soze: [103 113 123 110 103 108 101 110 116 128 146 103 147  80 161 145 133  99
 119 126 101 150 143 112 104 203 157 134 136  99 160 133  95  66 158 130]
zilu: [160 171 119 153 152 124 122 128 198  88 132 149  80 125 147 132 143 168
 153 130 121 150 141 135 171 172 142 152 143 162  59 154 111  87 113 131]
Palu: [117 122 128 103 108 110 160 145 107 149 101 128 150 102 147 100  86  85
 121 151 210 135 147  82 163 151 113 126 133  78 158 187  98 129 120 101]
mol: [181 176 145 107 130 203  76 157 158 169 172 110 156  91 144 130  78 131
 133 138 100 169 103 115 137 123 153 131 164 109 157 162 118 127  94  56]
Tesin: [112  96  98 103 130 121 129 140 137 108 117 145 163 134 158 148 159  81
 109 149 137 159 142  97 113 124 152  85 145 172 179 105 105 123 117 121]
Zakef: [121 123 116 110 102 114 158 131 105 140 106 122 142 113 143  92  81  77
 124 153 204 140 137  82 187 148 108 119 138  81 160 190  94 140 119 102]
bepo: [169 110 123 102 116 211  76 162 163 163 178 112 147  85 147 131  82 131
 128 137 102 170  99 119 118 121 150 119 169  97 164 167 121 107  95  62]
[110 116 128 146 103]
soze
[164 109 157 162]
mol
[107 149 101]
Palu
[107 130]
mol
[123 116 110 102]
Zakef
[103 108 110]
Palu
[103 113 123 110 103 108 101 110]
soze

Rukig: [119  91 128 108 126  93  70 132 108  53 200 135 141 140  92 125]
Supum: [174  93 130  76  84 104  72 120 133 119 190 105 137 113  66  90]
pozip: [ 88 130  93 161 167 173 170 148 119 124  58 154  91 147 208  66]
vabi: [ 88 150 134 161 167 173 170 148 119 124  58 154 175 125  56 109]
tumir: [ 88 150 134 161 167 173 170 148 119 124  58 154  91 147 208 126]
[ 88 150 134 161 167 173 170 148 119 124  58 154 175 125  56 109]
vabi
[ 93 130]
Supum

vaz: [154 133 200 129 110]
kuzo: [195 120 148 105 107]
konuk: [176 175 153 136 116]
ped: [165 187 132 121 105]
satap: [152  72 113  87  85]
mupi: [101  82 126 175 132]
dapap: [187 165 127 133 166]
[165 187]
ped
[175 153 136]
konuk
[105 107]
kuzo
[165 127]
dapap
[120 148]
kuzo
[153 136 116]
konuk

nop: [132  54  68 167 102 121 127 149 134 157]
Beti: [178 159 132  54  68 167 102 123 127 149]
daduz: [140 148 181 204 128 143 149 145 169 190]
dubo: [140 148 181 204 128 143 149 145 136 127]
[181 204 128 143 149 145 136 127]
dubo
[140 148 181 204 128 143 149 145 136 127]
dubo
[132  54  68 167 102 121 127 149]
nop
[132  54  68 167 102 123 127]
Beti
[143 149 145 169 190]
daduz
[136 127]
dubo

tuleg: [110 161 126 136 134 134 135 124 137 133]
dek: [128 128 127 123 127 128 128 128 128 133]
gome: [111  68 127  98  85  99  64 110  75 107]
sozi: [140 125 141 114 161 105 129 114 113 146]
Nida: [111 144 112 133 131 139 112  84 133 130]
buti: [140 126 139 108 161 105 129 115 113 145]
[108 161]
buti
[110 161]
tuleg

Razi: [127 134 138 127 132 128 123 125 136 132 125 152 136 128 138 129 135 134
 128 126 123 131 142 138 126 137 138 124 131 133 123 126]
zibo: [127 128 135 131 130 128 127 127 129 130 128 145 127 129 141 133 133 129
 132 130 127 128 130 131 126 145 141 126 131 128 129 129]
fazu: [125 134 139 127 129 127 125 124 132 131 128 139 132 129 178 133 132 131
 129 126 124 128 132 136 124 131 178 124 127 131 126 123]
veva: [156 130 126 127 129 127 131 147 126 136 135 126 132 129 128 129 131 131
 123 126 133 127 129 134 131 127 128 132 126 131 126 131]
fefi: [129 128 128 129 128 131 125 129 126 130 133 131 126 126 130 128 135 121
 131 130 121 131 149 126 128 166 130 123 130 125 132 134]
tokeg: [126 135 133 128 129 128 135 126 131 147 136 128 132 129 128 131 131 134
 125 127 131 127 127 141 142 126 128 129 127 131 127 135]
zes: [130 124 120 129 127 128 137 131 124 157 130 127 123 129 128 127 128 127
 130 131 137 125 129 123 132 131 128 133 127 126 132 170]
larit: [130 129 120 129 130 128 131 130 131 129 132 153 127 132 131 128 129 123
 129 131 133 128 144 127 129 133 131 130 124 125 131 144]
Zepe: [127 127 133 129 127 130 130 127 128 128 157 130 126 129 128 131 131 129
 130 129 127 127 127 128 144 138 128 128 140 128 129 126]
[135 126 131 147 136]
tokeg
[130 124 120 129 127 128 137 131 124 157 130 127 123 129 128 127 128 127
 130 131 137 125 129 123 132 131 128 133 127 126 132 170]
zes
[130 131 126]
zibo
[127 127 133 129 127 130 130 127 128 128 157 130 126 129 128 131 131 129
 130 129 127 127 127 128 144 138 128 128 140 128 129 126]
Zepe
[132 125]
Razi

neda: [149  89 106 159  49]
Busi: [159  50  56  96 112]
nivu: [115  59  77 137  81]
[159  49]
neda
[159  50  56  96]
Busi

pak: [112 126  93 121 130 118 141 105 103 112 141 118 126 136 126  81 107 116
 120 139 158 129 105 113 107 131 113 101  94 136 127 115 116 104 146 103
 104 136 105 100 146 173 122  91 136 112 146 143 130  83 115 162 132 133
 124 102 150 145]
Kiti: [ 99 140 114 160  98 149  95 122  79 109 110 202 142 133 148 111 144 119
 138 127 138 136 133 134 131 122 103 154  61 136 155 118 157  94 152 115
  81 146 106 121 169 159 146  72 113 139 118 158 153 120 143 136 111 125
 127 145 128 164]
relu: [108 133 110 143 124 137 124 114  92 112 129 141 134 137 127 107 129 112
 132 132 150 130 119 120 116 132 113 125  91 142 129 120 128 102 146  96
  98 143 110 115 154 153 135  82 135 123 134 147 140 106 130 144 123 136
 123 107 137 156]
lunep: [115 131 106 131 144 128 157 118 119 128 131 133 134 132 116 110 135  98
 132 139 133 149 130 112 106 134 141 108 113 135 110 120 134 108 135  90
 114 163 124 108 139 121 139 111 180 122 128 153 132 123 122 142 150 145
 118  63 111 176]
Rem: [115 126 108 141 126 131 136 115 102 121 120 151 132 132 122 105 134 105
 127 142 139 139 128 118 108 133 127 116  94 141 127 120 128 103 142  97
  99 154 120 116 151 150 136  94 157 130 123 147 137 117 123 143 131 142
 123 100 126 158]
bam: [108 135 102 136 123 130 139 121 101 126 118 181 139 128 135 103 141 104
 132 137 124 156 139 122 116 122 131 124  87 127 137 117 157 100 140 109
  99 166 117 107 152 136 145 105 160 133 117 160 139 127 126 145 145 136
 123  98 104 179]
rubo: [111 136 113 148 141 141 118 119 106 115 133 101 123 149 109 118 125 126
 142 134 166 126 104 118 112 158 133 121 121 155  95 110  96 112 146  73
 121 133 123 134 139 118 125  93 155 113 146 143 142  99 139 123 113 147
 123  79 159 152]
ker: [108 135 102 136 123 130 139 121 110 126 118 181 139 128 135 105 127 105
 134 137 124 156 139 122 116 122 131 124  87 127 137 117 157 100 140 109
  99 166 117 107 152 136 145 105 160 133 117 160 139 127 126 145 145 136
 123  98 104 179]
nopok: [100 145 113 151 127 148 110 121  97 112 133 137 134 145 127 120 132 125
 146 124 156 132 115 124 125 142 119 139  99 143 117 114 131 106 147  90
 110 139 112 124 149 121 135  87 135 117 142 155 147 106 146 125 116 134
 124  97 142 166]
pul: [106 134 102 147 109 134 105 120  97 114 110 179 131 135 140  99 132 126
 133 140 144 140 123 129 121 132 119 135  77 137 141 108 133  99 150 110
  93 142 114 123 159 156 136  86 133 133 124 152 146 108 133 137 116 132
 128 132 140 156]
[105 134 105 127]
Rem
[125 142]
nopok

Gop: [117 137 133  87 119 114 132 124 135 125  85 120 113 109 114  98 141]
mibu: [126 115 122  81 118 115 128 150 102 113 138 120 145 103 170 139 116]
dimu: [128 117 119 111 142 115 124  69 141 121 129 109  92 112 109 133 118]
suvup: [135 126 119 206 112 173 106 171 123 107 159 142 124 142 134 148 137]
Muku: [120 119 119 176 124 137 121 131 147 153  97 137 132 111 146 130 154]
filad: [128 122 107  42 107 107 129 135 121 136 147 145  74 142 122 105 118]
mego: [130 135 125  77 135 130 122 149 126 112 100 127 133 122 115 160 130]
[149 126 112 100 127 133 122 115]
mego
[111 146 130 154]
Muku

gasi: [ 79 190 178  91 120  95 123 133 118]
lofe: [111 152 123 110 112 107 134 135  97]
Mik: [135 124 115 133 128 131 138 121 115]
gumin: [158  71 106 168 149 167 115 130 163]
Rut: [166  94 117 166 161 163 141 110 118]
bami: [146  86 108 148 123 142 112 148 168]
nibo: [139 102 130 123 107 130 105 144 209]
[123 107 130 105]
nibo
[161 163 141]
Rut

vipa: [119 126 116 123 125 120 141]
Kat: [138 112 138  94 142 151 118]
rim: [118 136 110 155 120 101 147]
kizu: [161 110 176  68 146 190  84]
rila: [130 145 130 155 113 118 127]
Gagid: [ 98 154  79 204 100  55 181]
[118 136 110 155 120 101]
rim
[161 110 176]
kizu
[130 145]
rila

nebed: [165 200 155 140  84 109 134 120]
Tif: [165 200 155 140 112 109 134 120]
sek: [165 200 155 140 109 112 158 151]
rariv: [ 54 158 129 171  84 109 134 179]
[134 179]
rariv
[140 109 112 158 151]
sek
[112 109]
Tif

fuzot: [115 151 127 123 131 132 117 112 131 120 133 115 128 126 135 121 125 119
 134 192 121 130 120 135 144 130 151 148 170 133 108]
tidul: [142 159 136 133 143 128 150 150 136 138 135 136 125 126 126 134 122 132
 130 126 109 125 128 106 124 131 146  91 100 113 102]
varer: [122 132 131 126 130 131 129 127 124 142 121 133 132 114 109 163 140 136
 121  68 132 132 135 125 145 127 153 110 144 113 102]
noleg: [115 141 127 127 140 126 126 150 138 135 136 126 150 125 136 111 122 133
 135 127 127 136 123 103 144 133 132 105 109 127 158]
rez: [ 87 109 130 136 116 129 103 146 118 168 130 136 130 128 124 121 122 144
 139  47 111 124 126 139 143 138 141 138 147 117 163]
[123 103 144]
noleg
[122 132 130 126]
tidul
[103 144 133 132 105 109 127]
noleg
[150 150 136 138 135 136 125 126 126]
tidul
[120 133]
fuzot
[144 139  47]
rez

fivef: [166 118 166 151 116 140  95 140 129 123 132 119 122 117 105 119 110 151
 120 106 109 152 133 115 151 126 100 137 105 133 125 105 125 128 125 151]
kisi: [122 112 122 152 134 133 112 136 152 139 149 127 121 143  67 105 126 141
  93 135 114 142 128 138 113 119 127 152 124 117 137 124 115 144 158 126]
nini: [134 109 123 149 146 121 109 120 151 140 146 105 117 146  79  92 132 144
 102 150 129 128 131 129 138 122 125 155 129 118 139 111 100 124 153 121]
Pas: [150 123 141 121 133 134  78 125 151 143 124 105 114 123 130 100 135 136
 131 142 130 131 148 143 129 104 121 146 127  95 156 102 132 104 121 154]
saro: [135 114 142 129 127 135  96 144 137 136 113 126 107 101 108 131 116 164
  99 115 108 130 140 121 150 100 105 140 112 118 141 118 146 112 118 137]
tena: [121 103 118 138 145 126 113 122 153 164 129 115 115 113  98  97 126 156
 114 160 137 113 149 130 130 112 121 153 127 103 153 110 117 111 124 132]
tadib: [135  99 130 139 137 135 111 107 134 140 146 105 137 131  83  78 126 142
 134 149 133 143 129 129 133 161 117 148 123 128 126 116  98 135 141 135]
padeg: [148 124 145 144 123 134  86 122 144 107 148 100 117 162  90 110 137 119
 103 132 119 152 119 146 127 121 133 142 117 126 130 115 122 131 163 127]
[132 104 121 154]
Pas
[135  99 130 139 137 135 111 107 134 140 146 105 137 131  83  78 126 142
 134 149 133 143 129 129 133 161 117 148 123 128 126 116  98 135 141 135]
tadib
[115 108 130]
saro
[109 120 151 140]
nini
[135 114 142 128]
kisi
[103 153]
tena
[105 133 125]
fivef

bifes: [129 128 127 130 124 126 130 132 126 128 129 131 129 134 126 130 131 135
 126 125 129 126 131 132 124 128 124 122 133 127 129 128 123 124 126 126
 130 128 130 127 128 135 129 122 126 128 127 130 134 134 121 130]
Zuvom: [129 129 131 126 129 126 132 132 128 131 122 133 131 126 126 121 131 135
 128 132 130 130 125 127 127 129 124 136 120 130 127 130 124 134 123 130
 129 131 132 131 116 132 130 130 135 125 119 130 127 131 133 124]
Zov: [137 128 134 133 126 126 120 119 131 123 126 121 124 120 124 130  99 125
 122 128 124 124 132 121 125 136 126 126 130 129 130 130 135 123 130 128
 126 128 126 127 124 128 126 130 131 129 134 125 135 133 128 128]
zun: [133 129 136 134 126 127 116 117 134 122 120 116 125 112 121 129 124 126
 122 134 123 122 134 121 128 139 124 128 120 132 127 128 137 118 133 133
 131 130 127 128 120 132 125 131 137 132 138 127 134 135 133 129]
vusog: [136 127 121 134 129 128 134 124 129 128 119 130 138 124 139 129 125 127
 126 132 130 131 123 121 129 122 127 127 131 124 124 123 125 122 130 127
 126 124 133 127 126 128 122 115 126 139 124 127 131 123 128 131]
zol: [ 94 153 157 152 112 169  97  63 110 157 148 140 137  89  87 129 134 140
  96 137 151 113 112 112 135 106 141 126 134 146  77 110  99 154  94 141
 127 110 144 149 139 111 107 116  75 167 117 162 188 145 171 177]
leti: [ 88 125 147 136 123 130  86 147 119  92 123 128 117 154 122 134 132 144
 123 133 149 111 130 152 120 123 145 147 111 136 139 129  98  99 117 130
 123 120 143 122 125 139 140 110 135  99 150 166 150 122 133 135]
[138 127]
zun
[130 135 123 130 128 126 128 126 127 124 128]
Zov

giket: [ 96 153 103 160  63  50 147  78 122 114 134  62]
Zuz: [ 94 151 116 115  83  77 127  90 132 136 142  82]
Tume: [128 151 111 148  95  99 162 108 105 113 133  98]
dozu: [101 168 113 145 104  87 140 103 152 114 128 101]
[113 133]
Tume
[ 78 122]
giket

fuva: [106 138 112 146 143 162 107 128 191 125  87 114 121 101 135 107 131 116
 103]
Desim: [133 152 129 155 107 161 128  90 139 100 102 167 144 147 127 130 164 145
 149]
gugag: [161 115 128 155 117 107 133 153 129 129 112 129 117 124 160  97 119 106
  94]
[146 143 162 107 128 191 125  87]
fuva
[161 115 128 155 117 107 133]
gugag
[128  90]
Desim
[133 153 129]
gugag

lefi: [117 116 110 179 140 141 158  97 137 151 133 136 159 110 144 128 138 114
 175 118 109 115 111  82 154 163 149 124  68  97 112 120 112 159 121 133
  74 142 126 135 112 152 110 147 135 151 121  91]
Mede: [117 127 121 125 118 124 137 113 123 133 143 146 128 129 137 130 120 144
 138 136 133 125 111 118 132 149 136 120 100 125 127 135 118 139 105 123
 106 113 145 132 118 140 117 129 140 137 133 120]
rivad: [103  90 160 141 125 105 120 105 141 159  69 129 113  95  91 196  88 103
  90 160 141 125 105 120 103 141 159  69 129 146 121 143 124 156 106 133
 131 150 152 124 147 102  77 120 190 148 130 138]
zom: [178 162 105 119  84 104 126 146  69 106 104 153 113  95  91 196  88 103
  90 160 141 125 105 120 103 141 159  69 129 146 121 143 124 156 106 133
 131 150 152 124  97 186 122 153 112 139 108  80]
vof: [117 127 121 125 118 124 137 113 123 133 143 146 128 129 137 130 120 144
 138 136 133 125 111 118 132 149 136 120 100 125 127 135 118 139 105 123
 141 142 116 130 116 156 148 128  98 114 115 123]
bivon: [178 162 105 119  84 104 126 146  69 106 104 153 113  95  91 196  88 103
  90 160 141 125 105 120 103 141 159  69 129 146 121 143 124 156 106 133
 131 150 152 124 147 102  77 120 190 148 140 123]
[178 162 105 119  84 104 126 146  69 106 104 153 113  95  91 196  88 103
  90 160 141 125 105 120 103 141 159  69 129 146 121 143 124 156 106 133
 131 150 152 124 147 102  77 120 190 148 140 123]
bivon

Bafin: [ 75 154 172  63  71  76  77 169  64 111  75 131 110 155  96 129  72 114
 155 144 189  93  72 163  94 152 132  84 122 170 120 145 133 124 190  63
 145 188 165 189  62 111 179 129 174 150 134  90 134 175 105 157 100 148
 155  80 154 132 172]
Mopid: [187 176 148 100 153 184 148  99 168 121 161 152 149  63 158  82 177 172
 133 190  91 182  74 120 148  73 175 147  69 174 159 100 153 111 168 181
  79  86 189  63  61 145  88 100  67 143 167 128 113 120 137 184 126  97
 194 192 112  93 107]
mure: [ 98  72 109 172  71  95 160 174 183 130 159 174 137 153  67 121 176  63
 140  60 127  87 129 153 154 157 104 121 177 152 121 160  99 160 114 116
 159  83  69 126  60  84 184 185  69 102  78 162 121  70 151 147 138 161
  93 101 113 141 148]
kife: [113 107 153  67 144 103  75 154 174  81 157  88 113 107 153  67 144 103
  75 154 172  63  70 122 121 177 119 138 168  80 103 162 186 133  94 127
 148 136  64 189 104  74  91 126 162 131  66  98 119  69  74 118  78 119
 174 170 120 182 106]
bem: [108 139 171 193  91  76 125 137 150  72 126  69 178 135 124 132 170  97
 106 140  87  95  85 123 194 139 130 156  60 104 171 170 148 129 175  93
 179  80 121 121 171 161  67 101 171 172 154 106 192 113 142  72  99 161
 147 139 159 132 173]
mul: [174  80 146 167  64  98  61 130 102  81 157  88 113 107 153  67 144 103
  75 154 172  63  70 122 121 177 119 138 168  80 103 162 186 133  94 127
 148 136 158 163 138 137 192 161 180 114 111  87 126 139 156 108 140  63
 111  79 164 162 100]
lubi: [190  61 129  62  78 195 134 121 110 116 168  75  96 182 134 102 123 160
 144  87 155 127 105 104 176 147 113  98 191  86  72 148 174  73 143 111
 116 134 184 190  82 134  71 116 179 152 134 102 161  66 186  84  63 137
 165 107  62 119 145]
[113 107 153  67 144 103  75 154 174  81 157  88 113 107 153  67 144 103
  75 154 172  63  70 122 121 177 119 138 168  80 103 162 186 133  94 127
 148 136  64 189 104  74  91 126 162 131  66  98 119  69  74 118  78 119
 174 170 120 182 106]
kife
[174  80 146 167  64  98  61 130 102  81 157  88 113 107 153  67 144 103
  75 154 172  63  70 122 121 177 119 138 168  80 103 162 186 133  94 127
 148 136 158 163 138 137 192 161 180 114 111  87 126 139 156 108 140  63
 111  79 164 162 100]
mul
[ 60  84 184 185  69 102]
mure
[ 75 154 174  81 157]
kife
[172 133 190  91 182  74 120 148  73 175 147  69]
Mopid

siv: [176 179 128 160 163 150 128 125 125  96 134 162 115 120 173 144 119 107]
dogif: [180 205  77  85 109 105 136 116 140 146 118 101 182 120 103 123  98 127]
femup: [ 77  85 109 106 136 116 140 146 118 139 124  95  95 175 115 143 100 150]
Vanin: [132 116  86 108 137 132 108 133 141 131  86 132 181 205 135 150 102 204]
Kon: [176 179 128 160 163 150 128 125 125  96 120 162 115 120 173 144 119 107]
[ 77  85 109 105 136 116 140 146 118]
dogif
[181 205]
Vanin
[116 140 146 118 139 124  95  95 175 115 143 100]
femup
[132 116  86 108 137 132 108 133 141 131  86]
Vanin
[ 96 120 162 115 120 173 144]
Kon
[146 118 101 182 120]
dogif

bubeb: [133 108 104 154 116 107 114  97 113  90 158 121 111]
nokab: [118 121  87 170 117  89 137 133 142 137 167 136 118]
zalu: [120 111 107 155 108  77 119 109 119 101 148 118 112]
ves: [151  84 114 134  93  94 129 144 126  80 132 106 104]
godop: [130 130  87 138 117  69 121 128 100  92 151  99 107]
Vitig: [155 105 112 131 109 128 135 147 106  76 144  98  98]
mun: [129 128 147  90 112  90 136 132 106 196 114 100 152]
kaduk: [107 156 122  89 171 162 113  97 114 139  70 160 156]
zosur: [118 132 132 162 117 138 128 134 144  95 128 134 104]
zoru: [124  99  96 140 105  93 134 122 121 101 148 129 112]
[113  97 114]
kaduk
[131 109 128 135 147 106]
Vitig

bafas: [153 186 120  74]
Vuma: [ 80 188 153 100]
Lev: [147 157 120 160]
Depel: [ 58 156 164 168]
lopi: [ 80 188 153 102]
duz: [ 74 197 156 108]
Dig: [ 80 147 154 168]
Defi: [130  66 131 157]
Ramu: [147  80 154 150]
[ 80 147 154]
Dig
[147 154]
Dig
[197 156 108]
duz
[ 80 154 150]
Ramu

Nasab: [136 163  79 121 101 120 127 157]
bon: [ 97 168 143 145 115 129 157 171]
vure: [110 170 121 144  87 150 137 148]
zufi: [ 81 150 105 139 100 156 154 150]
Zeli: [ 99 195 113 120 137 105 151 155]
sib: [113 195  99 173 100 105 169 157]
tiz: [116 164 112 138  93 145 166 141]
borin: [111 141 103 100 105 169 173 135]
zaz: [ 82 139 110 163 146 101 168 113]
mur: [108 135  80 143 165  79 159 134]
[173 100 105 169]
sib
[113 195  99]
sib
[146 101 168]
zaz
[116 164 112 138  93]
tiz
[139 110]
zaz
[154 150]
zufi

nezo: [115 119 143 125 125 151 132 115 138 101]
nikog: [112 150 134 140 140 156 150 134 144 193]
lunet: [140 140 156 150 134 147 116 115 116 118]
Piru: [126 142 143 136 144 167 114 122 137  86]
zinen: [118 149 100 129 163 151 128 124 139 115]
Kubu: [124  97 134 142 107 105 116 115 146 133]
dula: [127 116  96 133 115 129 134 138 115  96]
kasi: [150 113 186 123 125 198 134 124 130 132]
[140 140 156 150 134 144 193]
nikog
[ 97 134 142 107 105 116]
Kubu
[124  97 134 142]
Kubu
[118 149 100 129 163 151 128]
zinen
[124  97 134 142 107 105 116 115 146 133]
Kubu

peg: [166 124 116 100 137 160 101 100 105 104 137 104 150 150 136 136 106 129
  85 129 213 105 130  99 104  84 111 111 136 143 176  91 120 109 138 130
 155 161 149 117 112 130 140 166 142 172 126 118]
papig: [ 90 148  86  96 141 132 106 163 116 139 114 111 113 121 151  98 117 139
  73  94 146 111  97 145  94 101 118 153 174 146 155  93  68 154 133 148
 154 128 158  98 112 135 127 173 138 134 131 148]
Lezef: [106 128 125 123 148 153 115 178  99 119 134 149 168 137  86  96 141 133
  95 101 132 168 128 140 124 110 113 109  90 149 131 125 145  79 101  96
 176 114 114  80 166 147 141 110 109 122  85 134]
[168 137  86  96 141]
Lezef
[ 90 149]
Lezef
[ 94 101 118 153 174 146 155  93  68 154 133 148]
papig
[143 176  91]
peg
[140 124 110 113 109  90 149 131 125]
Lezef
[148 153]
Lezef
[158  98]
papig

gazed: [130  93 133 111 111  83 158]
Bol: [105  65 131 111 111 100 161]
Gem: [ 85 154 112  97 112 136 158]
mebup: [ 72  84 135 142 142 119 158]
fune: [101 133 125  57  57 106 172]
melog: [101 133 125  57 141 109 158]
Viraz: [132 111 111  83 158 121 144]
nid: [118  90 136 112 112  97 158]
[133 111 111  83 158]
gazed
[136 112 112  97]
nid
[111 111  83 158 121 144]
Viraz

zuke: [184 151 127  50 137 128 122  91 137 112 128 154 143 157 100 128  72]
pelu: [181 175 128  96 197 156 181 128 111  97 150 110 135 156 142 128 137]
tak: [132 180  95 128 155 168 149 136  99  68 130  56 119 201 128  99 132]
futo: [153 109 135 169 119 125 149 126 128  71 139  75 104 199  87 125 101]
Mugi: [112 128 117 160 128 180 105 191 172 105 192 128 128 112 132  86  63]
gagav: [ 62 148 128 138 107 125  89 152 128 163 115 151 137  77 128  74 138]
Bafo: [105 128 177 189 128 125 149 131 139 128 128  97 115  99 188 153 214]
mula: [145  66 172 187  97 100 178 117 128 104 109  97 112 161 141 135 178]
Kiko: [ 45 111 128 179 117 139  83 128 115 187 134 133 120 128 161 128 128]
Lofi: [ 88 188  95 145 128 163 121 131  57 149 117 128 136 130 123 118 184]
Nolu: [128 202 128  67 157 148 128 128  88 128 124 128 145 168  78 138  89]
rupe: [161 137 144  99 167 145 157 128 128 114 177 168 128  96 170 134  92]
[126 128  71 139]
futo
[105 128 177 189 128 125 149 131 139 128 128  97 115  99 188 153 214]
Bafo

